[[112 114 144 113 122 140 136 131 151 138 115]
 [114 114 140 116 113 142 141 122 121 105 120]
 [124 125 135 124 141 118 118 134 131 117 114]
 [142 142 112 145 117 138 136 122 127 109 119]
 [138 138 116 142 117 144 144 125 141 118 118]
 [121 124 137 122 138 120 121 134 142 145 123]
 [133 130 125 129 115 138 138 123 116 106 129]
 [131 131 127 131 140 117 123 137 148 142 115]]
->
[[115 138 151 131 136 140 122 113 144 114 112]
 [120 105 121 122 141 142 113 116 140 114 114]
 [114 117 131 134 118 118 141 124 135 125 124]
 [119 109 127 122 136 138 117 145 112 142 142]
 [118 118 141 125 144 144 117 142 116 138 138]
 [123 145 142 134 121 120 138 122 137 124 121]
 [129 106 116 123 138 138 115 129 125 130 133]
 [115 142 148 137 123 117 140 131 127 131 131]]

[[129 124 115 120 119 128 144 119]
 [132 148 125 122 131 115 125 129]
 [108 121 110 145 118 148 133 126]
 [126 110 127 135 128 140 138 121]
 [146 109 148 125 136 124 133 124]
 [103 131 104 147 123 149 134 123]
 [123 119 110 124 117 137 146 116]
 [131 120 139 138 142 126 128 113]
 [136 116 119 118 124 129 143 117]
 [155 117 129 112 148 120 133 113]
 [120 130 108 133 141 138 137 108]
 [110 143 113 149 135 133 122 119]]
->
[[119 144 128 119 120 115 124 129]
 [129 125 115 131 122 125 148 132]
 [126 133 148 118 145 110 121 108]
 [121 138 140 128 135 127 110 126]
 [124 133 124 136 125 148 109 146]
 [123 134 149 123 147 104 131 103]
 [116 146 137 117 124 110 119 123]
 [113 128 126 142 138 139 120 131]
 [117 143 129 124 118 119 116 136]
 [113 133 120 148 112 129 117 155]
 [108 137 138 141 133 108 130 120]
 [119 122 133 135 149 113 143 110]]

[[133 118 103 145 134 113 112 131]
 [127 135 127 120 133 135 128 142]
 [133 115 137 117 124 132 128 132]
 [135 101 138 108 112 132 100 142]
 [127 107 117 130 120 136 101 123]
 [127 121 128 128 133 118 141 139]
 [125 111 131 119 123 134 113 133]]
->
[[131 112 113 134 145 103 118 133]
 [142 128 135 133 120 127 135 127]
 [132 128 132 124 117 137 115 133]
 [142 100 132 112 108 138 101 135]
 [123 101 136 120 130 117 107 127]
 [139 141 118 133 128 128 121 127]
 [133 113 134 123 119 131 111 125]]

[[119 123 120 130 116 126 115 120 148 138 132 133 138 103]
 [132 141 117 142 130 133 146 148 113 144 116 124 132 138]]
->
[[103 138 133 132 138 148 120 115 126 116 130 120 123 119]
 [138 132 124 116 144 113 148 146 133 130 142 117 141 132]]

[[151 134 130 122 136 121 128 125]
 [132 137 130 126 129 127 125 134]
 [133 131 132 130 126 124 133 130]
 [121 129 127 135 125 131 133 130]
 [142 128 131 120 140 118 127 125]
 [119 125 131 127 135 135 119 134]
 [138 131 125 133 126 120 141 120]]
->
[[125 128 121 136 122 130 134 151]
 [134 125 127 129 126 130 137 132]
 [130 133 124 126 130 132 131 133]
 [130 133 131 125 135 127 129 121]
 [125 127 118 140 120 131 128 142]
 [134 119 135 135 127 131 125 119]
 [120 141 120 126 133 125 131 138]]

[[129 125]
 [131 120]
 [125 110]
 [120 132]
 [136 150]
 [147 143]]
->
[[125 129]
 [120 131]
 [110 125]
 [132 120]
 [150 136]
 [143 147]]
---
[[103 140 145 104 148 104 136 149]
 [140 118 117 139 121 136 124 120]
 [124 135 134 125 130 127 129 130]
 [113 144 147 117 134 123 133 135]
 [148 120 113 146 114 144 122 114]]
->
[[149 120 130 135 114]
 [136 124 129 133 122]
 [104 136 127 123 144]
 [148 121 130 134 114]
 [104 139 125 117 146]
 [145 117 134 147 113]
 [140 118 135 144 120]
 [103 140 124 113 148]]

[[115 129 126 123 133 132 131 140]
 [129 129 135 124 129 116 133 151]
 [137 140 132 107 128 131 134 127]
 [109 119 138 119 133 135 134 128]
 [117 145 130 131 137 137 127 144]
 [128 123 132 124 110 113 128 109]
 [123 115 116 120 121 124 143 126]
 [139 135 133 127 140 122 133 108]
 [127 117 124 121 129 133 110 133]]
->
[[140 151 127 128 144 109 126 108 133]
 [131 133 134 134 127 128 143 133 110]
 [132 116 131 135 137 113 124 122 133]
 [133 129 128 133 137 110 121 140 129]
 [123 124 107 119 131 124 120 127 121]
 [126 135 132 138 130 132 116 133 124]
 [129 129 140 119 145 123 115 135 117]
 [115 129 137 109 117 128 123 139 127]]

[[116 115 119 119 123 125 121 115 129 108 112 125 131 101 133 139]
 [124 128 132 129 117 136 118 132 131 124 121 125 136 125 130 132]
 [140 116 132 115 137 133 121 127 135 141 132 130 143 122 100 138]
 [122 134 133 135 128 132 129 126 114 110 129 136 116 128 141 144]
 [126 137 145 148 123 147 137 142 132 133 128 134 132 142 134 120]
 [137 131 136 128 128 131 136 121 132 124 143 134 121 125 132 127]]
->
[[139 132 138 144 120 127]
 [133 130 100 141 134 132]
 [101 125 122 128 142 125]
 [131 136 143 116 132 121]
 [125 125 130 136 134 134]
 [112 121 132 129 128 143]
 [108 124 141 110 133 124]
 [129 131 135 114 132 132]
 [115 132 127 126 142 121]
 [121 118 121 129 137 136]
 [125 136 133 132 147 131]
 [123 117 137 128 123 128]
 [119 129 115 135 148 128]
 [119 132 132 133 145 136]
 [115 128 116 134 137 131]
 [116 124 140 122 126 137]]

[[132 133 131 134 138]
 [119 127 151 140 125]
 [138 135 139 132 125]
 [134 139 131 125 125]
 [123 120 125 129 134]
 [122 117 118 133 127]]
->
[[138 125 125 125 134 127]
 [134 140 132 125 129 133]
 [131 151 139 131 125 118]
 [133 127 135 139 120 117]
 [132 119 138 134 123 122]]

[[128 128 129 128 127 128 139]
 [133 145 152 152 150 150 150]
 [128 128 128 128 128 133 147]
 [128 128 130 141 149 150 150]
 [128 129 140 149 150 150 150]
 [128 128 129 133 145 150 150]
 [128 128 128 129 139 149 150]
 [128 128 129 130 142 149 150]
 [128 128 133 147 150 150 151]
 [128 128 129 133 146 150 150]
 [128 128 129 135 148 150 150]]
->
[[139 150 147 150 150 150 150 150 151 150 150]
 [128 150 133 150 150 150 149 149 150 150 150]
 [127 150 128 149 150 145 139 142 150 146 148]
 [128 152 128 141 149 133 129 130 147 133 135]
 [129 152 128 130 140 129 128 129 133 129 129]
 [128 145 128 128 129 128 128 128 128 128 128]
 [128 133 128 128 128 128 128 128 128 128 128]]

[[112 150 111]
 [135 143 150]
 [139 136 127]
 [114 127 140]
 [103 142 143]]
->
[[111 150 127 140 143]
 [150 143 136 127 142]
 [112 135 139 114 103]]

[[151 124]
 [127 106]
 [116 126]]
->
[[124 106 126]
 [151 127 116]]
